(in the rows, 100 means zero)
Each named move below is a turn or a mirror, shown by a few rows before and after it. Which moves, in which order, take the first row of each later pair to the second? The first pair is answered.
k161 (before -> after):
123, 118, 68, 133, 104, 78, 96, 99, 103, 112 -> 106, 107, 67, 94, 96, 52, 102, 100, 100, 112
134, 109, 65, 133, 133, 105, 65, 66, 89, 99 -> 99, 88, 62, 60, 118, 59, 80, 70, 82, 98
104, 124, 103, 63, 117, 107, 95, 91, 90, 110 -> 114, 132, 105, 85, 123, 122, 91, 90, 92, 110
107, 103, 88, 119, 111, 73, 82, 99, 108, 108 -> 102, 100, 89, 105, 107, 65, 83, 101, 106, 108
k782 (before -> after):
100, 103, 94, 60, 115, 110, 80, 107, 120, 95 -> 92, 93, 130, 60, 98, 115, 113, 106, 99, 94
101, 77, 111, 122, 80, 102, 147, 89, 94, 97 -> 112, 97, 54, 119, 106, 93, 88, 93, 130, 101
92, 92, 75, 79, 111, 62, 85, 97, 94, 105 -> 85, 83, 107, 81, 96, 64, 117, 95, 74, 101
119, 105, 124, 108, 101, 168, 86, 90, 109, 88 -> 120, 108, 119, 108, 103, 166, 79, 92, 113, 89
k275 (before -> after):
119, 78, 119, 84, 55, 125, 146, 62, 108, 57 -> 106, 72, 117, 79, 53, 111, 145, 67, 111, 57
74, 100, 109, 118, 120, 79, 103, 97, 114, 110 -> 95, 115, 110, 129, 125, 99, 105, 89, 105, 114
97, 78, 112, 23, 62, 93, 127, 73, 97, 73 -> 136, 108, 116, 43, 74, 132, 131, 56, 82, 78
99, 94, 86, 80, 124, 54, 111, 110, 83, 115 -> 128, 117, 89, 94, 134, 84, 114, 95, 71, 118
k467 (before -> after):
100, 70, 117, 130, 55, 111, 106, 85, 129, 61 -> 106, 87, 141, 115, 71, 157, 112, 91, 107, 73
104, 114, 88, 91, 100, 73, 113, 67, 85, 98 -> 105, 119, 100, 87, 102, 86, 118, 68, 76, 100
89, 98, 75, 73, 98, 101, 78, 101, 124, 110 -> 83, 83, 85, 73, 79, 88, 96, 97, 121, 103
84, 84, 116, 165, 95, 72, 120, 124, 102, 102 -> 87, 94, 142, 151, 101, 106, 132, 129, 82, 112
Now pairs of rows:
Between the rows of a pair lie two moves.
90, 97, 90, 104, 106, 62, 84, 108, 105, 100 -> 88, 97, 87, 94, 105, 65, 80, 107, 107, 98
k467, k782
94, 77, 107, 108, 68, 94, 115, 85, 113, 80 -> 121, 108, 112, 113, 90, 136, 109, 80, 101, 90
k275, k467
115, 95, 78, 109, 104, 75, 85, 92, 114, 92 -> 112, 96, 125, 89, 98, 112, 120, 93, 80, 95
k467, k467
88, 119, 106, 94, 110, 115, 87, 109, 112, 107 -> 77, 104, 97, 96, 99, 91, 86, 108, 122, 99
k275, k467
110, 108, 83, 92, 109, 112, 90, 98, 108, 94 -> 104, 102, 83, 99, 106, 109, 84, 103, 114, 93
k275, k161
133, 115, 98, 70, 84, 105, 102, 73, 96, 87 -> 112, 105, 109, 52, 83, 101, 104, 85, 94, 90
k275, k467
101, 100, 126, 80, 92, 141, 108, 99, 95, 86 -> 103, 97, 72, 101, 97, 97, 73, 96, 132, 83
k467, k467
96, 96, 70, 71, 105, 41, 102, 98, 103, 110 -> 100, 113, 115, 47, 114, 96, 125, 103, 67, 120
k467, k467
76, 68, 150, 71, 94, 127, 120, 104, 94, 90 -> 85, 97, 119, 54, 132, 140, 78, 114, 102, 107
k467, k161
97, 84, 82, 110, 96, 80, 138, 96, 91, 109 -> 109, 112, 84, 102, 125, 119, 117, 106, 85, 123
k467, k467
103, 82, 87, 113, 69, 92, 112, 76, 124, 72 -> 88, 78, 119, 90, 67, 112, 126, 86, 106, 77
k467, k275
81, 75, 71, 130, 82, 96, 83, 107, 125, 105 -> 70, 64, 110, 102, 66, 105, 121, 106, 98, 102
k161, k467
95, 103, 83, 115, 110, 54, 113, 106, 90, 114 -> 93, 103, 113, 105, 107, 73, 134, 107, 70, 116
k782, k467
83, 103, 114, 112, 96, 102, 116, 120, 82, 119 -> 80, 109, 101, 95, 105, 95, 103, 122, 85, 129
k467, k161
95, 86, 117, 85, 103, 106, 105, 103, 99, 93 -> 108, 102, 101, 97, 118, 115, 88, 101, 105, 97
k275, k467
77, 88, 104, 60, 97, 68, 115, 113, 82, 113 -> 113, 122, 112, 118, 127, 134, 91, 114, 80, 122
k467, k161
88, 123, 80, 118, 126, 92, 73, 118, 104, 126 -> 70, 87, 123, 111, 83, 76, 128, 109, 84, 109
k467, k467
90, 104, 81, 91, 115, 104, 70, 118, 111, 92 -> 92, 105, 83, 73, 114, 99, 77, 113, 105, 95
k275, k161
85, 108, 98, 90, 104, 83, 104, 104, 103, 100 -> 101, 121, 107, 94, 108, 104, 111, 97, 93, 101
k467, k275
111, 107, 107, 139, 101, 96, 130, 90, 117, 86 -> 120, 123, 88, 132, 117, 108, 103, 93, 125, 92
k467, k782
80, 85, 92, 88, 82, 82, 122, 87, 78, 113 -> 80, 98, 101, 77, 97, 109, 117, 96, 69, 123
k467, k275
86, 88, 85, 123, 95, 76, 89, 112, 118, 97 -> 86, 91, 132, 111, 95, 111, 120, 116, 85, 102
k782, k467
93, 77, 120, 73, 89, 127, 103, 108, 85, 98 -> 103, 92, 85, 84, 106, 131, 66, 110, 106, 100
k782, k161
85, 104, 86, 95, 123, 122, 64, 135, 103, 120 -> 66, 66, 117, 112, 78, 85, 115, 124, 93, 102
k467, k782
45, 45, 115, 108, 76, 66, 130, 109, 105, 109 -> 137, 120, 85, 161, 124, 142, 100, 78, 98, 128
k275, k467
71, 77, 95, 92, 92, 70, 80, 117, 128, 97 -> 72, 87, 143, 79, 97, 113, 109, 123, 93, 104
k782, k467
60, 79, 98, 87, 96, 92, 86, 106, 110, 104 -> 73, 80, 102, 130, 92, 106, 88, 100, 116, 97
k161, k467
93, 106, 105, 123, 112, 76, 119, 107, 81, 119 -> 91, 111, 86, 114, 119, 67, 102, 109, 91, 120
k782, k161
135, 129, 99, 112, 107, 88, 137, 69, 71, 103 -> 138, 131, 79, 120, 113, 75, 119, 69, 84, 104
k467, k467
104, 108, 120, 111, 90, 139, 109, 83, 90, 88 -> 104, 104, 77, 129, 93, 103, 81, 83, 120, 85
k467, k467
83, 58, 130, 121, 92, 91, 142, 97, 126, 88 -> 107, 107, 90, 103, 145, 137, 77, 108, 143, 110
k467, k782
92, 100, 76, 105, 91, 70, 92, 86, 97, 112 -> 91, 105, 115, 96, 92, 102, 118, 91, 70, 119
k782, k467
115, 89, 77, 132, 127, 86, 100, 116, 104, 119 -> 102, 67, 98, 126, 106, 72, 125, 114, 97, 111
k275, k467
97, 66, 113, 78, 63, 103, 109, 81, 106, 73 -> 121, 89, 90, 120, 81, 129, 77, 79, 127, 76
k161, k782
108, 140, 106, 129, 117, 95, 103, 105, 73, 112 -> 90, 122, 88, 100, 104, 49, 103, 103, 82, 108
k467, k161
112, 99, 109, 104, 106, 129, 92, 101, 101, 90 -> 94, 86, 92, 81, 100, 90, 91, 100, 109, 88
k467, k161
70, 77, 88, 110, 92, 58, 99, 109, 104, 104 -> 84, 79, 116, 145, 85, 91, 116, 104, 94, 99
k161, k467
117, 104, 54, 64, 87, 79, 101, 72, 100, 89 -> 116, 101, 64, 57, 79, 85, 110, 69, 93, 85
k467, k782
91, 86, 110, 141, 109, 107, 86, 121, 114, 95 -> 72, 69, 117, 103, 94, 80, 105, 120, 105, 92
k467, k161
148, 123, 100, 95, 56, 104, 117, 47, 107, 84 -> 116, 100, 98, 64, 45, 68, 118, 60, 114, 81
k161, k275
108, 102, 107, 112, 84, 93, 109, 89, 109, 107 -> 93, 94, 113, 99, 84, 87, 110, 100, 109, 107
k467, k275
97, 96, 97, 48, 81, 92, 127, 60, 80, 72 -> 99, 100, 78, 43, 87, 89, 107, 59, 95, 74
k782, k467
